In the data rows, zero lies at 4.5, halfway between 4 and 5.
In the table below, every row is followed by its label. The labels come from one hidden rule.
tensor([7, 5, 6, 6, 5, 4, 4, 6, 4, 2, 5, 7, 3, 5, 4, 5, 6, 3, 5, 6, 4, 7]) e
tensor([5, 1, 5, 1, 5, 7, 5, 1, 5, 7, 6, 2, 7, 4, 5, 6, 0, 6, 5, 4, 7, 1]) d
tensor([7, 3, 6, 1, 7, 6, 6, 2, 3, 6, 5, 0, 6, 6, 7, 0, 1, 3, 6, 5, 7, 3]) e
tensor([5, 1, 5, 2, 5, 7, 6, 1, 7, 6, 6, 2, 6, 2, 6, 7, 1, 7, 4, 4, 8, 1]) d
tensor([4, 5, 4, 5, 4, 4, 4, 5, 4, 5, 4, 4, 5, 4, 4, 5, 4, 4, 4, 4, 4, 4]) e
tensor([4, 4, 5, 5, 5, 4, 4, 5, 4, 5, 4, 5, 5, 4, 4, 4, 4, 4, 5, 4, 5, 4]) e
tensor([4, 8, 4, 6, 4, 6, 9, 4, 5, 6, 2, 4, 3, 6, 6, 6, 6, 0, 1, 3, 4, 7]) e
tensor([4, 5, 6, 4, 7, 7, 5, 6, 7, 2, 1, 5, 7, 8, 7, 4, 3, 2, 5, 7, 4, 6]) e
tensor([4, 4, 4, 5, 4, 4, 4, 4, 4, 5, 4, 4, 6, 3, 3, 5, 4, 5, 4, 3, 4, 3]) f
tensor([6, 5, 4, 5, 5, 5, 6, 5, 6, 4, 5, 5, 6, 4, 5, 6, 6, 5, 3, 5, 3, 4]) e
tensor([4, 2, 4, 4, 3, 6, 5, 4, 5, 6, 5, 4, 6, 3, 5, 7, 5, 7, 3, 4, 5, 3]) d
tensor([7, 6, 7, 5, 3, 5, 5, 5, 4, 3, 5, 6, 3, 6, 5, 5, 5, 3, 5, 8, 5, 7]) e
tensor([4, 4, 4, 4, 4, 4, 4, 5, 4, 5, 4, 5, 4, 4, 5, 4, 5, 4, 5, 5, 5, 4]) d
tensor([4, 4, 3, 3, 6, 4, 4, 5, 4, 5, 4, 5, 4, 4, 5, 4, 6, 4, 6, 5, 5, 5]) d
tensor([4, 5, 4, 5, 4, 4, 4, 5, 5, 4, 5, 5, 4, 5, 5, 4, 5, 4, 5, 5, 4, 5]) d
tensor([5, 4, 4, 5, 2, 3, 4, 4, 3, 7, 8, 3, 2, 2, 2, 4, 6, 7, 4, 2, 4, 3]) e
tensor([4, 3, 4, 4, 4, 6, 4, 3, 5, 6, 5, 3, 6, 3, 4, 6, 3, 5, 4, 3, 6, 3]) e
tensor([5, 4, 5, 4, 5, 5, 5, 3, 4, 4, 5, 3, 4, 5, 5, 3, 4, 4, 5, 5, 4, 5]) d
tensor([4, 3, 6, 8, 6, 3, 3, 7, 4, 3, 3, 7, 3, 6, 4, 4, 7, 4, 6, 4, 5, 6]) e
tensor([5, 5, 4, 5, 5, 5, 5, 4, 6, 4, 5, 4, 6, 4, 4, 5, 5, 5, 3, 4, 3, 3]) d
tensor([3, 6, 1, 5, 4, 3, 2, 7, 6, 3, 4, 8, 2, 3, 4, 7, 8, 5, 6, 5, 4, 7]) d
tensor([5, 3, 3, 2, 5, 5, 5, 3, 3, 5, 6, 2, 5, 3, 4, 3, 3, 4, 4, 4, 4, 4]) e
tensor([4, 4, 5, 5, 4, 4, 4, 4, 4, 6, 4, 4, 6, 3, 4, 5, 5, 4, 4, 3, 5, 4]) f
tensor([5, 6, 6, 5, 3, 5, 5, 4, 4, 3, 6, 4, 4, 5, 4, 4, 4, 5, 3, 5, 3, 5]) d
tensor([0, 5, 4, 6, 0, 3, 2, 8, 3, 5, 6, 7, 5, 7, 2, 6, 5, 6, 3, 6, 0, 5]) d
tensor([4, 7, 5, 5, 4, 5, 8, 4, 5, 6, 2, 4, 4, 5, 6, 6, 6, 1, 2, 4, 4, 6]) e
tensor([6, 3, 5, 3, 5, 6, 6, 3, 3, 5, 5, 2, 5, 5, 5, 2, 3, 3, 5, 5, 5, 5]) e
tensor([4, 2, 6, 7, 6, 3, 2, 7, 4, 3, 3, 7, 3, 6, 4, 3, 5, 3, 7, 4, 6, 6]) e
tensor([8, 2, 5, 2, 8, 7, 8, 1, 8, 5, 3, 2, 4, 2, 9, 4, 2, 4, 7, 2, 9, 1]) e
tensor([4, 4, 4, 5, 5, 5, 4, 4, 5, 5, 5, 4, 6, 4, 4, 6, 5, 6, 3, 3, 4, 3]) f
tensor([6, 4, 4, 3, 6, 6, 2, 6, 7, 2, 4, 6, 8, 4, 5, 6, 5, 8, 5, 9, 3, 4]) e
tensor([6, 5, 5, 4, 4, 4, 5, 4, 3, 3, 5, 5, 3, 5, 5, 5, 5, 4, 5, 6, 4, 6]) d
tensor([4, 5, 5, 5, 4, 4, 4, 5, 4, 5, 5, 4, 4, 4, 4, 5, 5, 4, 4, 5, 5, 4]) d
tensor([4, 3, 5, 3, 7, 4, 4, 2, 3, 6, 5, 2, 6, 4, 4, 3, 2, 3, 6, 2, 5, 3]) e
tensor([4, 7, 6, 6, 1, 5, 5, 4, 5, 4, 5, 2, 4, 6, 5, 4, 4, 5, 4, 6, 4, 4]) d
tensor([5, 6, 5, 4, 3, 4, 5, 5, 5, 3, 5, 5, 3, 6, 4, 4, 4, 4, 5, 5, 3, 5]) d
tensor([7, 5, 2, 6, 6, 8, 6, 5, 9, 2, 3, 6, 7, 3, 5, 7, 7, 6, 1, 6, 1, 3]) e
tensor([3, 5, 6, 3, 5, 4, 5, 5, 2, 5, 2, 4, 5, 8, 6, 1, 2, 2, 7, 4, 5, 5]) e
tensor([4, 3, 4, 4, 5, 4, 3, 5, 4, 4, 6, 5, 5, 4, 3, 4, 4, 6, 5, 5, 5, 3]) d
tensor([2, 8, 5, 9, 3, 2, 5, 8, 4, 4, 2, 9, 3, 5, 4, 6, 9, 5, 4, 4, 4, 8]) e
tensor([4, 6, 3, 3, 3, 6, 7, 1, 5, 8, 5, 2, 6, 3, 5, 5, 4, 5, 2, 2, 4, 1]) f
tensor([4, 4, 4, 6, 3, 4, 3, 4, 4, 6, 6, 4, 4, 3, 3, 5, 5, 6, 4, 3, 4, 3]) e
tensor([6, 5, 2, 5, 7, 7, 7, 4, 9, 3, 4, 5, 8, 3, 5, 7, 8, 6, 1, 5, 1, 3]) e
tensor([4, 4, 4, 3, 5, 5, 5, 2, 5, 7, 4, 2, 6, 3, 4, 4, 2, 4, 4, 2, 5, 2]) e
tensor([4, 3, 4, 4, 5, 5, 4, 3, 5, 5, 5, 3, 6, 4, 4, 4, 2, 4, 4, 3, 4, 3]) e
tensor([5, 6, 6, 3, 7, 7, 6, 7, 7, 1, 1, 5, 8, 8, 8, 4, 3, 2, 5, 8, 4, 7]) e
tensor([5, 5, 5, 5, 2, 4, 3, 5, 2, 5, 4, 6, 2, 5, 4, 3, 3, 5, 7, 5, 6, 5]) d
tensor([4, 4, 4, 4, 5, 4, 3, 4, 4, 4, 6, 4, 4, 4, 4, 3, 4, 6, 5, 5, 4, 4]) d
tensor([5, 4, 3, 4, 5, 5, 4, 5, 4, 4, 5, 5, 4, 4, 4, 4, 4, 4, 5, 4, 4, 5]) d
tensor([4, 5, 3, 1, 3, 9, 9, 0, 5, 8, 6, 2, 7, 3, 7, 8, 4, 7, 2, 2, 4, 0]) f
tensor([7, 4, 5, 4, 7, 6, 7, 2, 7, 4, 4, 3, 4, 3, 7, 4, 5, 5, 5, 2, 8, 4]) f
tensor([3, 9, 2, 7, 2, 3, 3, 7, 6, 3, 5, 8, 2, 5, 2, 7, 6, 6, 3, 4, 1, 6]) e
tensor([4, 1, 4, 4, 3, 9, 5, 3, 7, 5, 7, 5, 7, 1, 8, 9, 4, 9, 1, 5, 7, 2]) e
tensor([4, 6, 5, 5, 6, 2, 4, 5, 4, 5, 3, 4, 4, 6, 3, 1, 5, 2, 6, 3, 4, 5]) e
tensor([0, 7, 4, 8, 2, 2, 2, 8, 3, 5, 5, 6, 5, 8, 1, 4, 5, 6, 3, 6, 0, 6]) e
tensor([4, 5, 4, 5, 5, 4, 4, 4, 5, 5, 4, 4, 5, 4, 4, 4, 5, 4, 4, 3, 4, 4]) f
tensor([5, 5, 5, 4, 4, 4, 5, 4, 4, 4, 5, 4, 4, 4, 4, 4, 4, 4, 5, 5, 4, 5]) d
tensor([7, 2, 5, 0, 7, 6, 5, 4, 2, 7, 5, 3, 5, 4, 5, 2, 4, 2, 7, 5, 8, 5]) d
tensor([5, 7, 5, 6, 3, 4, 7, 4, 4, 5, 3, 5, 3, 5, 5, 5, 5, 2, 4, 4, 4, 5]) e
tensor([6, 5, 5, 5, 4, 4, 5, 4, 4, 3, 5, 4, 4, 5, 4, 4, 4, 4, 4, 5, 4, 5]) d
tensor([4, 4, 3, 5, 2, 3, 4, 4, 4, 7, 7, 4, 4, 2, 3, 5, 5, 6, 4, 3, 5, 4]) e
tensor([4, 0, 6, 8, 5, 3, 1, 9, 5, 2, 4, 7, 3, 6, 6, 4, 6, 5, 7, 6, 7, 8]) d
tensor([4, 6, 5, 4, 5, 4, 4, 5, 4, 4, 3, 5, 5, 6, 5, 4, 3, 3, 6, 6, 5, 4]) d
tensor([6, 6, 6, 3, 8, 8, 6, 7, 9, 0, 0, 5, 9, 9, 9, 5, 3, 1, 5, 9, 2, 8]) e
tensor([5, 5, 5, 4, 4, 4, 4, 4, 4, 4, 5, 4, 4, 4, 4, 5, 5, 4, 4, 5, 4, 5]) d
tensor([3, 4, 1, 0, 6, 4, 4, 4, 5, 6, 4, 5, 4, 3, 6, 4, 7, 5, 7, 4, 6, 5]) e
tensor([7, 4, 6, 5, 5, 4, 4, 6, 3, 3, 5, 6, 4, 5, 4, 5, 5, 3, 5, 6, 5, 6]) e
tensor([4, 4, 4, 6, 2, 3, 3, 4, 3, 7, 6, 4, 3, 3, 3, 5, 5, 6, 5, 3, 5, 3]) e
tensor([4, 7, 2, 2, 3, 7, 9, 0, 5, 8, 5, 2, 6, 3, 5, 6, 4, 5, 2, 2, 4, 1]) f
tensor([5, 5, 5, 4, 3, 4, 5, 4, 4, 4, 6, 4, 4, 4, 4, 5, 5, 4, 5, 5, 4, 5]) d
tensor([6, 1, 7, 4, 7, 4, 3, 5, 4, 4, 4, 5, 4, 6, 5, 3, 2, 4, 8, 5, 7, 4]) d
tensor([4, 6, 5, 2, 8, 7, 7, 6, 8, 1, 1, 4, 8, 8, 8, 5, 3, 1, 4, 8, 3, 7]) e
tensor([4, 5, 5, 5, 4, 4, 4, 4, 4, 5, 4, 4, 5, 4, 4, 4, 4, 4, 5, 4, 4, 4]) e
tensor([4, 2, 4, 4, 4, 8, 5, 3, 6, 5, 6, 4, 6, 3, 7, 8, 5, 9, 2, 5, 6, 3]) e
tensor([5, 6, 4, 4, 3, 5, 5, 4, 4, 4, 5, 4, 3, 5, 5, 4, 4, 4, 5, 5, 4, 5]) d
tensor([4, 4, 4, 4, 5, 4, 5, 4, 5, 4, 5, 4, 6, 3, 4, 5, 5, 4, 3, 4, 4, 4]) f
tensor([6, 5, 5, 5, 5, 4, 4, 5, 3, 3, 5, 5, 4, 5, 5, 4, 5, 3, 5, 6, 5, 5]) e
tensor([5, 5, 4, 4, 4, 4, 5, 4, 4, 4, 6, 4, 4, 5, 4, 4, 5, 4, 5, 6, 4, 5]) d
tensor([5, 6, 5, 5, 4, 4, 4, 5, 5, 3, 5, 5, 4, 5, 5, 5, 5, 5, 4, 5, 4, 5]) d
tensor([3, 5, 3, 4, 5, 4, 5, 4, 5, 5, 6, 4, 5, 4, 3, 4, 4, 5, 4, 3, 4, 4]) e
tensor([5, 7, 4, 5, 5, 9, 9, 5, 9, 3, 0, 5, 7, 6, 9, 8, 6, 1, 1, 6, 2, 6]) e
tensor([5, 5, 4, 4, 6, 5, 6, 4, 6, 4, 5, 4, 6, 4, 4, 4, 5, 4, 3, 4, 3, 5]) d
tensor([4, 6, 3, 4, 5, 5, 6, 2, 5, 7, 3, 3, 6, 4, 3, 4, 4, 3, 3, 2, 4, 3]) f
tensor([4, 4, 5, 5, 4, 4, 4, 4, 5, 6, 4, 5, 6, 3, 4, 6, 5, 6, 3, 3, 5, 3]) f
tensor([6, 6, 7, 6, 4, 5, 5, 5, 4, 3, 4, 5, 4, 7, 6, 5, 5, 3, 5, 7, 5, 6]) e
tensor([5, 2, 6, 5, 6, 3, 3, 6, 3, 5, 3, 5, 5, 8, 3, 2, 2, 3, 8, 4, 4, 4]) e
tensor([4, 3, 4, 3, 6, 3, 1, 5, 4, 3, 6, 4, 5, 4, 3, 3, 3, 8, 6, 5, 5, 3]) d
tensor([5, 4, 3, 4, 6, 5, 6, 4, 7, 4, 4, 3, 7, 3, 4, 5, 6, 4, 2, 3, 3, 5]) f
tensor([4, 5, 5, 5, 3, 4, 3, 5, 2, 6, 4, 5, 3, 5, 4, 4, 3, 5, 7, 5, 6, 4]) e
tensor([7, 6, 5, 7, 3, 4, 3, 8, 5, 1, 5, 9, 1, 6, 3, 7, 7, 4, 5, 7, 3, 9]) e
tensor([3, 4, 7, 2, 4, 0, 4, 4, 0, 6, 4, 3, 1, 9, 5, 0, 1, 2, 9, 2, 6, 6]) e
tensor([6, 3, 4, 3, 7, 5, 3, 7, 4, 4, 4, 7, 3, 5, 5, 5, 7, 2, 7, 6, 6, 7]) e
tensor([0, 6, 5, 9, 1, 0, 0, 9, 2, 4, 6, 8, 4, 9, 0, 4, 6, 5, 3, 7, 0, 8]) e
tensor([2, 7, 3, 9, 1, 5, 5, 7, 5, 2, 3, 9, 4, 3, 7, 9, 9, 8, 2, 7, 6, 7]) e
tensor([7, 4, 4, 4, 6, 5, 4, 6, 4, 3, 4, 6, 3, 4, 4, 4, 4, 3, 5, 5, 4, 6]) d
tensor([4, 5, 4, 4, 5, 3, 4, 4, 4, 6, 4, 4, 5, 4, 3, 3, 4, 3, 5, 3, 5, 4]) e
tensor([4, 2, 4, 4, 3, 7, 5, 4, 6, 6, 6, 5, 6, 3, 7, 9, 5, 9, 2, 5, 6, 3]) e
tensor([5, 5, 4, 5, 5, 4, 5, 4, 6, 5, 4, 5, 6, 4, 4, 6, 6, 5, 3, 4, 3, 3]) f
tensor([5, 5, 5, 5, 4, 5, 5, 5, 4, 4, 4, 5, 4, 5, 4, 4, 5, 4, 5, 5, 4, 5]) d
tensor([4, 5, 5, 5, 4, 4, 4, 5, 4, 5, 4, 5, 5, 4, 4, 5, 5, 4, 4, 4, 4, 4]) f
tensor([5, 4, 4, 4, 5, 4, 5, 4, 5, 4, 5, 4, 6, 3, 4, 5, 5, 4, 3, 4, 4, 4]) f
tensor([4, 3, 1, 0, 7, 4, 5, 4, 4, 6, 6, 3, 4, 3, 5, 3, 5, 5, 6, 3, 4, 5]) e
tensor([3, 7, 5, 7, 4, 3, 4, 7, 4, 4, 3, 7, 3, 5, 5, 5, 8, 5, 4, 4, 3, 6]) e
tensor([4, 5, 3, 2, 4, 6, 7, 1, 5, 8, 4, 2, 6, 3, 4, 5, 2, 4, 3, 3, 4, 1]) e
tensor([8, 2, 9, 2, 7, 6, 8, 2, 4, 6, 6, 0, 8, 8, 9, 0, 1, 3, 7, 8, 9, 3]) e
tensor([3, 7, 3, 5, 4, 4, 6, 4, 5, 5, 4, 4, 5, 4, 4, 5, 8, 6, 1, 3, 2, 4]) f
tensor([3, 5, 3, 4, 4, 5, 5, 3, 5, 7, 4, 3, 6, 3, 4, 5, 4, 5, 3, 2, 4, 2]) e
tensor([6, 4, 5, 7, 6, 5, 6, 4, 6, 4, 3, 5, 4, 3, 6, 5, 8, 5, 5, 2, 8, 6]) f
tensor([4, 7, 4, 5, 3, 4, 4, 6, 5, 4, 5, 5, 3, 5, 4, 5, 5, 5, 4, 6, 3, 5]) d
tensor([8, 4, 6, 5, 5, 5, 4, 7, 3, 2, 5, 7, 3, 5, 3, 5, 5, 3, 5, 6, 5, 7]) e
tensor([5, 5, 5, 5, 4, 4, 4, 5, 4, 4, 5, 4, 4, 4, 4, 4, 4, 4, 4, 5, 4, 4]) d
tensor([4, 5, 5, 7, 1, 1, 0, 5, 0, 9, 6, 6, 0, 5, 2, 1, 2, 7, 8, 3, 8, 4]) e
tensor([4, 4, 4, 4, 5, 4, 3, 5, 4, 5, 5, 4, 5, 4, 3, 4, 4, 6, 5, 4, 5, 3]) e
tensor([3, 5, 5, 4, 3, 3, 4, 4, 2, 6, 5, 4, 4, 5, 4, 3, 3, 3, 6, 4, 6, 4]) e
tensor([4, 2, 5, 3, 6, 5, 4, 4, 4, 5, 5, 3, 6, 4, 4, 4, 2, 4, 5, 3, 6, 3]) e
tensor([1, 6, 0, 2, 6, 3, 1, 5, 5, 8, 4, 6, 2, 2, 3, 6, 7, 7, 5, 0, 3, 6]) e
tensor([4, 1, 5, 4, 4, 6, 4, 3, 6, 6, 6, 4, 6, 3, 6, 7, 3, 7, 4, 4, 7, 2]) d
tensor([5, 4, 4, 5, 6, 5, 5, 3, 6, 4, 4, 3, 5, 3, 5, 5, 4, 5, 4, 3, 6, 4]) f
tensor([2, 5, 2, 3, 5, 4, 5, 3, 5, 6, 5, 2, 5, 4, 3, 3, 3, 6, 4, 2, 4, 2]) e
tensor([3, 5, 2, 2, 4, 4, 5, 4, 5, 6, 5, 3, 4, 3, 4, 4, 4, 5, 5, 4, 4, 4]) e
tensor([5, 6, 7, 6, 2, 4, 5, 4, 4, 4, 6, 4, 4, 6, 4, 4, 2, 5, 3, 5, 3, 4]) d
tensor([3, 7, 5, 9, 4, 2, 4, 9, 5, 3, 2, 9, 2, 6, 4, 5, 9, 6, 4, 4, 3, 9]) e
tensor([4, 4, 4, 5, 5, 4, 4, 4, 5, 5, 4, 4, 5, 4, 4, 5, 5, 5, 4, 3, 4, 4]) f
tensor([5, 3, 5, 3, 5, 5, 4, 2, 5, 5, 5, 2, 6, 2, 4, 5, 2, 5, 5, 3, 6, 3]) e
tensor([4, 6, 5, 5, 3, 4, 4, 4, 3, 5, 4, 5, 3, 6, 5, 4, 4, 3, 6, 4, 5, 5]) e
tensor([5, 4, 5, 2, 4, 5, 6, 2, 3, 6, 6, 1, 5, 4, 5, 3, 3, 4, 4, 5, 6, 4]) d
tensor([4, 5, 5, 5, 4, 4, 4, 4, 4, 5, 5, 4, 5, 4, 4, 5, 4, 4, 4, 4, 4, 4]) e
tensor([6, 5, 3, 5, 5, 6, 6, 4, 7, 4, 4, 5, 6, 3, 5, 7, 7, 6, 2, 5, 2, 3]) e
tensor([3, 3, 5, 5, 3, 1, 3, 4, 1, 7, 7, 3, 1, 4, 2, 2, 3, 5, 6, 2, 6, 5]) e
tensor([7, 4, 6, 5, 6, 5, 4, 6, 3, 3, 4, 6, 4, 5, 4, 4, 5, 3, 5, 6, 5, 6]) e
tensor([5, 3, 4, 5, 7, 5, 5, 2, 6, 4, 4, 3, 5, 3, 5, 5, 4, 5, 4, 2, 7, 4]) f
tensor([6, 4, 8, 5, 4, 6, 7, 2, 4, 4, 7, 1, 5, 6, 3, 2, 1, 5, 3, 5, 4, 4]) d
tensor([2, 8, 2, 3, 4, 4, 6, 2, 4, 6, 4, 1, 5, 4, 5, 3, 4, 6, 4, 3, 4, 2]) e
tensor([4, 5, 4, 4, 4, 4, 5, 4, 4, 4, 5, 4, 4, 4, 4, 5, 4, 5, 4, 5, 4, 4]) d
tensor([4, 5, 5, 4, 5, 4, 4, 5, 4, 3, 3, 5, 6, 5, 4, 4, 4, 3, 5, 5, 4, 4]) e
tensor([4, 5, 5, 6, 2, 4, 3, 5, 2, 6, 4, 6, 2, 5, 4, 4, 3, 5, 7, 5, 6, 4]) e
tensor([8, 5, 6, 6, 4, 4, 3, 9, 5, 1, 6, 9, 1, 6, 3, 7, 6, 3, 5, 7, 4, 9]) e
tensor([7, 3, 7, 3, 5, 6, 6, 3, 2, 5, 4, 2, 5, 6, 7, 2, 4, 3, 6, 6, 6, 4]) e
tensor([3, 6, 7, 5, 5, 4, 3, 6, 3, 2, 2, 8, 4, 9, 6, 3, 2, 3, 9, 7, 6, 7]) d
tensor([3, 6, 4, 4, 3, 4, 5, 4, 5, 5, 5, 3, 4, 4, 4, 4, 4, 5, 4, 4, 4, 3]) e
tensor([4, 3, 2, 5, 3, 3, 5, 3, 3, 9, 8, 2, 2, 1, 2, 4, 6, 7, 2, 0, 4, 2]) e
tensor([3, 5, 4, 5, 4, 4, 4, 5, 4, 6, 3, 5, 5, 5, 3, 5, 5, 4, 4, 4, 4, 3]) e
Which label does each new row get?
tensor([4, 4, 4, 6, 5, 4, 4, 4, 5, 5, 4, 4, 6, 4, 4, 5, 5, 5, 3, 3, 5, 3]) -> f
tensor([4, 3, 4, 3, 5, 4, 2, 5, 4, 4, 6, 5, 4, 4, 3, 3, 3, 7, 6, 5, 4, 3]) -> d
tensor([5, 6, 4, 4, 4, 4, 4, 5, 4, 3, 5, 5, 3, 5, 5, 4, 4, 4, 5, 6, 4, 5]) -> d
tensor([7, 1, 5, 7, 9, 5, 5, 4, 7, 2, 2, 5, 3, 2, 6, 2, 8, 4, 6, 2, 9, 6]) -> f
tensor([4, 3, 4, 5, 4, 6, 5, 3, 6, 6, 6, 4, 6, 3, 5, 7, 5, 7, 3, 4, 5, 3]) -> d
tensor([6, 8, 1, 6, 5, 9, 9, 4, 9, 2, 1, 5, 7, 2, 6, 9, 9, 3, 0, 3, 1, 6]) -> e
tensor([6, 4, 4, 4, 5, 5, 4, 6, 4, 4, 5, 6, 3, 4, 5, 4, 5, 3, 6, 6, 5, 6]) -> d
tensor([5, 4, 3, 4, 6, 5, 7, 4, 7, 4, 4, 3, 7, 3, 4, 5, 6, 4, 1, 3, 3, 5]) -> f
tensor([4, 5, 5, 5, 2, 4, 3, 5, 2, 6, 4, 5, 2, 5, 4, 3, 3, 5, 8, 5, 6, 4]) -> e
tensor([4, 5, 6, 4, 6, 6, 5, 6, 6, 2, 1, 5, 7, 7, 6, 4, 3, 2, 5, 7, 4, 5]) -> e
tensor([4, 4, 5, 6, 5, 4, 4, 4, 5, 5, 4, 5, 5, 4, 4, 5, 5, 5, 4, 3, 4, 4]) -> f
tensor([6, 5, 6, 1, 9, 7, 7, 6, 9, 0, 0, 3, 9, 7, 9, 7, 4, 1, 3, 9, 2, 7]) -> e
tensor([3, 7, 4, 8, 4, 3, 5, 7, 4, 4, 2, 8, 3, 6, 5, 5, 9, 5, 3, 4, 3, 7]) -> f
tensor([4, 4, 4, 5, 4, 4, 4, 4, 5, 5, 4, 4, 6, 3, 4, 5, 5, 4, 4, 3, 5, 4]) -> f
tensor([4, 4, 4, 4, 5, 4, 4, 4, 4, 5, 4, 4, 6, 4, 4, 4, 4, 4, 4, 4, 4, 3]) -> f
tensor([3, 8, 4, 7, 3, 3, 5, 6, 5, 4, 3, 7, 4, 5, 4, 5, 9, 6, 2, 4, 2, 6]) -> f
tensor([6, 3, 5, 3, 6, 5, 4, 6, 3, 4, 5, 6, 3, 4, 5, 4, 5, 3, 7, 6, 6, 7]) -> d
tensor([4, 4, 4, 5, 4, 4, 4, 4, 5, 6, 4, 4, 6, 3, 4, 5, 5, 5, 4, 4, 5, 3]) -> f
tensor([4, 4, 4, 5, 5, 4, 4, 4, 5, 5, 4, 4, 6, 4, 4, 5, 5, 5, 4, 3, 5, 4]) -> f
tensor([3, 0, 7, 9, 6, 1, 0, 9, 5, 2, 4, 7, 2, 7, 3, 3, 6, 4, 7, 7, 6, 9]) -> d
tensor([3, 5, 4, 6, 5, 4, 3, 5, 5, 5, 4, 5, 5, 5, 4, 4, 4, 5, 4, 4, 3, 3]) -> e
tensor([5, 5, 5, 4, 4, 4, 4, 5, 4, 4, 5, 4, 5, 4, 4, 4, 4, 4, 5, 5, 4, 4]) -> d
tensor([5, 1, 5, 3, 6, 1, 0, 5, 3, 3, 7, 5, 6, 3, 2, 1, 2, 9, 8, 7, 4, 2]) -> d
tensor([7, 6, 7, 5, 2, 6, 6, 6, 4, 2, 5, 6, 3, 7, 6, 5, 5, 2, 5, 9, 5, 8]) -> e
tensor([5, 0, 8, 8, 7, 2, 1, 9, 6, 0, 3, 6, 2, 6, 5, 2, 4, 4, 8, 5, 9, 8]) -> d
tensor([5, 6, 6, 5, 3, 4, 5, 4, 4, 3, 6, 4, 4, 6, 4, 4, 3, 5, 3, 5, 3, 5]) -> d
tensor([4, 3, 4, 3, 5, 5, 4, 3, 4, 6, 5, 3, 6, 4, 4, 4, 2, 4, 4, 3, 5, 3]) -> e
tensor([6, 7, 1, 6, 5, 8, 9, 3, 6, 5, 3, 4, 5, 3, 5, 8, 8, 3, 0, 2, 3, 5]) -> d
tensor([5, 6, 4, 4, 4, 4, 5, 4, 4, 3, 6, 4, 3, 5, 5, 4, 4, 4, 4, 6, 4, 5]) -> d
tensor([4, 5, 4, 5, 4, 4, 4, 4, 5, 5, 4, 4, 5, 4, 4, 4, 4, 4, 4, 4, 4, 4]) -> e
tensor([5, 5, 5, 4, 3, 4, 5, 4, 4, 4, 6, 4, 3, 4, 4, 5, 4, 4, 5, 5, 4, 5]) -> d
tensor([6, 2, 6, 2, 6, 5, 6, 3, 3, 6, 5, 1, 5, 4, 6, 1, 3, 3, 5, 5, 6, 4]) -> d
tensor([6, 6, 7, 5, 3, 4, 5, 5, 3, 3, 5, 5, 4, 5, 5, 5, 5, 4, 5, 7, 4, 5]) -> e
tensor([3, 5, 6, 3, 5, 3, 4, 4, 3, 4, 3, 4, 5, 7, 5, 2, 3, 2, 6, 4, 5, 5]) -> e
tensor([6, 6, 5, 6, 3, 4, 4, 7, 5, 2, 5, 8, 2, 5, 4, 6, 6, 3, 5, 6, 4, 7]) -> d
tensor([4, 3, 4, 4, 4, 6, 5, 3, 6, 6, 5, 4, 6, 3, 5, 7, 5, 7, 3, 4, 5, 3]) -> d
tensor([5, 4, 5, 4, 4, 4, 4, 4, 4, 4, 5, 4, 4, 4, 4, 4, 4, 5, 5, 5, 4, 4]) -> d
tensor([4, 4, 4, 5, 5, 4, 4, 4, 5, 5, 4, 4, 5, 4, 4, 4, 4, 4, 4, 3, 4, 3]) -> e
tensor([3, 3, 4, 3, 2, 7, 5, 4, 5, 5, 6, 5, 7, 3, 7, 9, 4, 9, 2, 6, 5, 3]) -> e
